Each named move below is a turn or a mirror, shown by a few rows before and after it. Which moves, in which order, take the first row of each later pair to the second? The first pair is answered.
kuzu (before -> after):
[27.1, -15.4, -11.0, 5.8, -15.2, -17.6, 16.7, 3.3, 22.6, -11.7, -23.9, -6.1, 12.5, -13.1, 7.7] -> [24.6, -23.7, -10.5, 6.1, -14.8, -14.4, 13.5, 1.8, 22.5, -11.3, -26.3, 2.1, 2.1, -11.1, 5.8]
[-2.2, -3.2, -4.5, -2.1, -4.3, -3.6, 0.0, 3.8, 16.7, 15.6, 6.4, -10.6, -2.6, 5.7, -1.5] -> [-1.1, -4.3, -6.1, -3.9, -7.1, -2.4, -0.4, 3.2, 15.5, 16.0, 6.9, -10.8, -5.8, 4.4, 0.1]
[-18.1, 22.5, 13.2, -3.2, 4.4, -14.0, 3.0, 10.7, 8.3, -5.2, 11.9, -24.5, 47.4, -4.2, -2.3] -> [-9.9, -30.7, 24.7, 0.6, 15.5, 3.0, -7.1, 10.1, 11.0, 6.3, -2.7, 27.3, -31.9, 11.9, -18.5]
[11.4, 31.5, -12.5, -0.9, -7.1, -16.2, 14.8, 3.5, 11.9, 14.9, -5.8, -42.4, 44.8, -18.6, 15.3] -> [18.6, -30.7, 0.8, 6.0, 2.3, 2.4, 2.6, 1.7, 17.1, 25.9, -24.4, 24.6, -48.5, 5.0, -6.7]
bos (before -> after):
[-5.5, 2.4, 2.9, -2.1, -12.7, 9.3, 2.4, -31.0, -15.8, -35.7, 11.7, 30.0, 25.8, -10.6, -2.1] -> [-8.6, -0.2, 6.5, -14.7, -1.2, 15.2, -10.7, -23.6, -13.2, -13.3, 27.8, 40.0, -10.0, 11.7, -14.6]
[-24.4, 16.9, 11.5, 6.0, 17.4, 0.9, -17.4, -0.2, -28.0, 0.3, 22.7, 20.6, -28.5, -6.6, -5.6] -> [-16.7, 20.6, 4.6, 20.4, 5.1, -7.8, -3.0, -4.1, -30.9, -30.0, 7.1, 7.7, 11.7, -29.6, 5.7]
[-9.2, 17.1, -3.2, -22.6, 5.8, 0.2, -2.8, 1.6, -6.6, 40.4, 27.1, 3.3, 14.0, 24.1, 3.4] -> [-3.3, 17.6, -8.5, -11.5, -5.2, -4.5, 5.0, -6.2, -10.8, 15.7, 14.3, -10.1, 48.8, 2.6, 15.3]
tutun (before -> after):
[5.0, 21.1, 10.7, 16.6, -4.9, -1.2, 17.4, 2.5, 39.2, 17.8, -11.7, -48.9, 27.8, -3.5, 14.2] -> [5.1, 24.5, 10.0, 19.8, -4.2, -2.3, 20.1, 2.6, 40.6, 17.6, -12.4, -49.3, 29.2, -3.7, 12.2]
[-23.1, 40.1, 25.9, -31.4, 8.4, 4.4, -4.9, 8.2, -4.8, 32.6, 26.7, -7.0, -4.1, 18.4, -8.5] -> [19.6, -23.8, 13.4, -15.8, -7.3, 2.4, 16.8, 2.8, 35.7, 35.1, -16.8, 4.7, -33.7, 18.3, -7.7]
[-4.8, 14.6, -11.2, -4.6, -6.9, 0.9, 7.8, -4.3, 5.2, -2.8, -2.3, -23.5, 14.5, 5.1, -0.2] -> [4.2, 4.8, -15.4, 0.4, -12.2, -2.1, 11.3, -4.4, 13.4, 1.6, -10.7, -19.2, 10.0, 6.0, 4.7]
ruk (before -> after):
[-10.8, 21.4, -0.9, -2.2, -0.3, 1.8, -4.8, 9.9, -4.3, 9.0, 11.6, 11.8, -0.1, 22.2, -11.8] -> [-6.1, 5.4, 0.4, 3.2, 1.5, 5.4, -3.9, 8.6, -3.7, 2.7, 1.3, 27.1, -13.4, 21.1, -15.3]
[-2.6, -13.6, 0.3, 5.7, 5.6, 6.9, -0.5, -3.2, -0.6, -0.5, -2.7, 19.7, -17.5, 6.6, -5.7] -> [0.4, 8.0, -5.4, -9.6, -0.7, -3.6, 0.0, 1.4, 10.0, 14.2, 11.1, -9.4, 3.5, 13.4, -4.0]
[6.0, -11.7, -1.7, 33.0, -12.5, -4.0, 16.7, 8.0, -5.8, -23.7, -12.8, -5.7, 29.6, -15.1, -13.9] -> [17.6, -15.4, -6.9, 28.8, -16.5, -6.9, 22.0, 8.6, 8.1, -11.3, -11.0, -12.3, 28.6, -9.4, -13.2]
Now pairs of rows:
(two moves a pair)
[12.4, -14.0, 12.3, 15.9, 2.0, -2.0, 10.4, 2.5, 7.4, -17.5, -35.1, 12.7, -7.7, 2.8, -9.4] -> [2.6, 5.6, 15.7, -6.3, 13.5, 0.6, -2.0, 11.7, 10.3, 10.9, -5.6, 12.5, -25.9, 26.5, -18.7]
kuzu then bos
[-14.4, 21.2, 4.3, -4.1, 1.8, 0.8, -4.6, 4.3, -17.3, -0.7, 9.1, -4.0, 6.9, 2.9, 2.2] -> [8.6, -0.3, -5.9, 5.9, -9.9, -6.6, 11.8, -0.3, 5.4, -2.2, -11.2, -12.7, 18.0, -4.1, 10.1]
tutun then kuzu
[-10.7, -4.2, 11.2, -18.0, -6.0, -5.0, -11.2, -3.5, -9.0, -0.2, 14.5, -9.2, 15.8, -2.5, 0.1] -> [7.5, -24.2, 4.0, -11.2, -12.7, -7.1, 1.0, -5.0, 7.0, -1.9, -1.3, -9.2, 14.4, -5.2, 3.4]
tutun then kuzu
[0.9, -22.0, -5.0, -1.4, -10.7, -7.6, -2.6, -6.3, 3.2, -6.5, -15.0, 12.2, -10.8, -30.2, -8.7] -> [-5.2, 10.6, -11.2, -18.5, -9.1, -15.2, -6.0, -0.1, 15.0, 18.5, 9.3, -20.3, 5.6, -15.6, -6.2]
bos then ruk
[25.5, -26.3, 5.1, 2.8, -6.4, -4.7, 24.0, -15.1, -0.6, -0.2, -26.5, 0.6, -4.6, -6.6, 17.2] -> [3.8, 14.3, 8.4, -23.8, 9.3, -3.5, 2.0, -1.9, -7.1, 32.8, 13.8, -10.4, -18.9, 19.9, 3.2]
ruk then bos
[-16.8, 2.7, 7.2, 8.4, 12.8, -3.2, 9.9, -10.1, -35.0, -25.2, -1.0, 14.1, 14.4, -10.5, 6.9] -> [8.6, -11.6, -5.7, -9.6, 8.9, -8.7, 11.3, 2.0, 17.9, 30.1, 1.6, 5.0, -23.1, 25.4, -0.2]
bos then ruk
[-5.7, 9.6, -0.6, 4.8, 4.0, 0.8, 5.7, -0.9, -12.0, -5.5, -3.2, 9.3, 2.3, -11.0, 4.3] -> [4.3, 4.0, -4.6, -6.0, 2.1, 2.5, 6.8, 1.7, 5.2, 13.9, 1.5, 3.9, -12.6, 3.5, 3.4]
bos then ruk
[5.0, -13.8, 0.4, -7.9, -3.5, 7.5, -1.3, 1.3, 12.4, 11.4, 0.0, 3.1, -13.3, 9.5, -1.0] -> [0.6, -0.7, -2.5, -0.9, -6.3, 4.4, 2.4, -4.6, -1.8, -13.4, -5.5, -7.6, 21.0, -10.7, 6.6]
bos then ruk
[21.1, 3.9, -20.8, -8.5, -11.5, -4.4, 18.1, -2.7, 25.5, 16.2, 2.3, -3.6, 11.2, -8.4, -7.7] -> [-6.7, 31.3, -8.2, -9.9, -3.2, 1.5, 3.6, -1.1, -12.0, -5.0, 16.7, 2.9, 23.3, -19.9, -10.3]
kuzu then ruk
[6.9, -16.2, -0.4, -1.2, -5.7, 20.9, -13.4, -13.6, -5.2, 8.3, -20.1, 41.0, -15.2, -0.9, -21.4] -> [11.4, 21.6, -14.8, -16.3, -14.4, 3.4, -4.4, -10.2, 15.2, 25.9, -4.6, -11.0, 34.7, 1.7, -9.6]
ruk then bos
[-24.6, 18.8, 6.0, -16.7, 19.0, 6.8, -25.2, 9.6, -18.6, 8.5, 28.4, 21.7, -36.0, 23.0, -9.7] -> [-21.2, 28.9, -0.8, -22.2, 16.6, 0.2, -21.8, 11.6, -7.5, 21.1, 34.6, 4.8, -27.6, 29.7, -9.1]
ruk then ruk
[-17.2, 29.3, 7.0, -0.4, 12.9, 1.3, -9.4, -3.2, -23.2, -1.0, 20.2, -4.3, 16.4, 2.6, 3.7] -> [11.9, -25.1, 0.1, 21.7, 0.1, 3.3, 10.8, -12.6, -5.8, -15.8, -19.8, 15.0, 2.5, -7.3, 6.6]
ruk then bos
[15.8, -24.4, -2.3, 12.8, -7.4, -8.3, 16.3, -5.4, 9.0, -14.1, -13.3, 6.5, -0.9, -11.9, 1.9] -> [5.0, -1.4, -8.1, 7.4, -9.2, -9.4, 15.5, -6.4, 2.7, -15.5, -3.5, -10.9, 27.2, -18.0, 7.6]
kuzu then ruk
[-4.2, -18.5, 2.0, 1.6, -20.4, -3.5, 20.4, -11.1, 6.2, -11.8, -3.6, 12.4, -13.5, 10.8, 0.2] -> [-14.0, -6.6, 8.5, 1.2, -14.1, -2.2, 13.9, -11.8, -12.6, -23.3, 5.1, 12.9, -5.8, 1.5, -0.3]
ruk then ruk
[25.3, -26.9, -22.7, 11.7, -9.0, 13.3, 21.2, 12.2, 6.4, -2.6, -12.4, 7.9, -5.9, -3.4, -5.4] -> [-7.0, -0.1, -6.7, 0.4, 10.1, 23.7, -5.6, 17.4, -26.1, 0.0, 16.5, 23.0, -21.1, 5.4, -18.9]
tutun then kuzu
[24.9, -18.1, 16.3, 16.8, 0.9, 7.9, 5.2, -3.2, 19.3, -4.4, -16.6, -3.7, -2.5, 6.0, 16.1] -> [19.7, -7.4, 19.6, 4.2, 6.7, 11.4, -0.5, 5.3, 20.6, 16.8, 3.2, -4.5, -19.6, 19.3, 9.9]
kuzu then bos
[9.6, 10.9, -14.5, -2.1, -4.8, 1.0, 8.9, -9.5, -3.4, -7.0, 0.0, -19.7, 18.8, -6.9, 4.8] -> [17.9, -19.2, -13.6, 1.3, -4.6, 7.5, 8.0, -10.0, 3.4, -2.3, -12.8, 2.6, -15.5, 0.9, -2.8]
tutun then kuzu
[-8.0, 1.9, 10.6, 11.3, 4.2, 25.5, -18.2, -4.2, -18.8, -28.0, -5.0, 10.5, 8.3, -27.1, 9.4] -> [3.8, -1.0, 4.3, 15.5, -1.6, 21.1, -9.5, -2.5, -7.6, -30.1, -9.0, 2.8, 18.9, -30.9, 14.0]
tutun then kuzu
[5.8, -18.2, -0.5, -9.1, -13.5, -14.5, 15.5, -5.1, 18.3, 9.5, 5.6, -1.5, -8.8, 7.6, -1.0] -> [-15.0, 4.5, 4.1, -8.1, -10.2, -9.6, 8.5, -7.9, -10.7, -17.1, 9.9, -3.5, 19.5, -12.5, 4.7]
bos then ruk
[1.4, 3.2, -2.9, -25.1, 8.3, -1.8, 15.4, 12.7, 27.4, 28.8, 7.4, -22.8, -16.9, 21.2, -13.7] -> [13.1, -34.3, -2.6, -4.6, 4.6, 3.2, 20.2, 4.4, 24.4, 4.0, -23.1, 1.3, -28.9, 7.2, -10.5]
bos then kuzu
[-6.9, -4.2, 15.7, -9.3, -1.0, 3.3, -25.2, -1.8, -4.6, 19.2, 11.1, 17.3, -29.7, 4.2, -14.4] -> [3.4, -23.6, 10.7, 9.9, -11.6, 0.6, -11.2, -12.4, -9.6, -15.0, -19.2, 23.3, -8.9, -21.5, -5.8]
bos then kuzu
[-2.7, -10.3, -5.4, 13.7, -11.5, -2.0, 8.7, -13.7, -15.1, -35.7, -11.7, -5.9, 41.6, -9.7, 35.0] -> [-17.4, 18.3, -3.7, -2.0, -5.2, -2.5, -2.9, -9.8, -24.6, -23.6, 11.7, -15.7, 44.8, -0.6, 31.4]
ruk then tutun
[-4.9, -16.4, -0.9, 2.0, 1.8, 12.1, -9.0, -4.3, -11.0, -28.7, -13.1, 27.4, -9.1, -9.1, -3.3] -> [-19.2, 16.3, -2.7, -6.0, 1.2, 6.4, -15.3, -1.3, -21.8, -26.6, 7.1, 6.1, 20.2, -10.3, 1.7]
ruk then ruk
[-28.6, 18.8, 0.1, -7.2, 11.2, 16.3, -12.3, -2.7, -20.7, 10.2, 20.0, 5.6, -3.2, 0.6, -16.3] -> [-21.7, 5.0, -1.2, -10.3, 13.4, 18.9, -11.5, 1.6, -9.8, 21.6, 15.7, 15.5, -20.9, 6.7, -22.2]
ruk then tutun
[-15.5, -3.9, 25.0, 12.0, 2.6, -9.6, 7.2, -6.4, 6.3, -22.5, -9.3, 2.9, -0.7, -2.7, 8.6] -> [-11.3, 3.5, 19.8, -2.4, 1.6, -14.7, 6.2, 0.0, 26.8, 5.2, 2.3, -10.1, -11.0, 12.9, 4.8]
bos then ruk
[-16.2, 23.6, 7.4, -8.3, 6.8, 2.3, -3.2, 5.4, -16.3, -0.7, 17.9, -7.9, 3.3, -0.1, -6.3] -> [11.3, 1.9, -7.2, 3.1, -9.0, -8.9, 16.9, 1.6, 12.4, -3.2, -7.3, -22.0, 19.0, -9.0, 5.4]
tutun then kuzu
[-15.3, -5.9, 3.6, -6.8, 3.3, 8.8, 8.1, 6.2, 8.2, 4.1, 22.8, 6.7, -10.5, 14.0, 29.3] -> [-19.4, -12.4, 7.1, 0.4, 3.2, 8.1, 8.8, 3.1, -0.6, -4.9, 17.9, 14.6, -12.2, 8.0, 26.3]
kuzu then ruk
[-6.4, 2.2, 0.7, -5.0, 4.0, -5.3, -10.9, -0.6, -11.5, -3.5, -4.9, -5.6, 17.7, -9.4, 3.6] -> [-11.0, 5.0, 4.5, -5.9, 9.1, -2.9, -11.8, -2.5, -14.4, -0.7, 0.3, 0.3, 9.0, -3.4, -2.0]
ruk then tutun
[39.3, 8.1, -25.0, -8.8, -32.1, -17.8, 32.5, 14.8, 34.2, 2.1, -0.2, -40.8, 28.4, -1.7, 20.1] -> [31.3, 10.6, -16.2, -31.1, -18.2, -14.0, 16.0, 19.8, 40.7, 36.4, 21.4, -29.9, -14.5, 26.2, 4.6]
bos then kuzu
[11.8, 31.5, 12.7, 6.8, -24.6, -5.7, -1.0, -1.3, -20.4, -0.9, 5.2, -1.4, 33.7, -31.4, 7.7] -> [25.6, 13.8, 7.8, 11.5, -31.1, -9.9, 11.6, -4.0, -6.4, -1.5, -8.3, -1.9, 30.9, -35.0, 10.7]
tutun then ruk
[-34.5, 26.2, -8.3, -14.3, 10.6, 6.4, -7.0, 10.0, -6.5, 21.4, 13.0, -0.9, -15.3, 10.3, 4.5] -> [-18.4, -2.6, -12.6, 14.9, -4.1, -0.6, 13.4, -1.2, -12.3, -24.8, -23.0, -0.1, 17.6, -23.3, 17.1]
ruk then bos
[-3.0, 17.6, -1.7, -9.2, 8.6, -10.8, -4.0, 2.8, -3.6, 8.9, 17.4, -4.1, 1.6, 7.0, 6.2] -> [5.0, -12.9, 1.9, 4.9, 6.9, -4.6, -0.6, -6.2, -11.4, -7.9, -5.1, 19.4, -12.9, -4.1, 5.2]
bos then ruk
[-22.5, 6.6, 3.8, -22.3, 18.9, -9.0, 17.1, -12.4, 0.0, 16.5, 7.2, -29.3, 11.7, 12.4, 9.4] -> [-31.2, 1.7, 9.9, -20.0, 23.9, 2.4, 12.0, -12.4, -9.0, 17.1, 10.6, -12.3, -8.9, 12.9, 3.6]
kuzu then ruk
[5.6, -5.7, 1.6, -9.1, 7.1, -4.2, -0.6, 4.0, 17.5, 17.7, 7.4, -5.3, -3.8, 20.2, -6.8] -> [-1.6, -4.2, 7.8, 11.2, 7.0, -1.0, 0.4, -7.0, -11.6, -21.7, -5.4, 1.6, 21.2, -6.7, 2.1]
bos then ruk
[42.7, -12.9, -21.0, -9.7, -9.8, 10.7, 21.8, -7.0, 16.7, 13.6, -4.5, -5.2, 9.4, -5.3, -3.6] -> [36.2, -16.1, -14.2, -0.9, -7.6, 15.2, 20.0, -11.5, -6.0, -11.1, -14.7, 6.2, 15.5, -19.4, -3.0]
ruk then tutun
[-11.7, -2.0, 6.3, -7.3, 3.5, -1.4, -7.6, 7.9, -8.5, -0.6, 1.1, 5.6, -11.4, -3.9, 0.4] -> [1.9, -5.8, -2.4, -5.1, -6.3, -6.5, 5.8, 7.7, 3.7, -2.2, -8.9, -11.7, 8.4, -11.5, 6.1]
ruk then bos
[11.3, -13.0, -19.6, -7.1, 7.6, -10.6, 13.7, -10.7, 26.4, 16.3, -7.6, -21.1, 13.7, 1.6, 0.1] -> [-1.0, -22.8, -7.5, -11.3, 19.2, 0.5, -2.9, -8.9, 12.8, 17.2, 0.9, 6.4, -26.8, 15.0, -13.0]
tutun then kuzu
[8.0, 2.1, 1.0, 15.4, 7.7, 1.9, -5.3, -12.9, -31.2, -17.8, -4.8, 8.3, 0.0, -22.1, 35.6] -> [0.0, 28.2, 1.6, 0.3, 10.1, -1.8, -13.2, -3.9, -29.9, -1.0, 16.7, -8.5, 6.7, -11.0, 35.2]
bos then kuzu
[12.9, -20.3, 1.5, 24.3, -7.0, 7.5, 21.1, -4.1, 7.1, -13.8, -19.4, 10.4, 12.1, 5.9, -2.9] -> [1.9, 7.8, 1.6, -2.8, 0.6, 6.4, 5.3, 6.5, 15.8, 25.5, 12.7, 0.6, -4.6, 32.9, -12.5]
ruk then bos
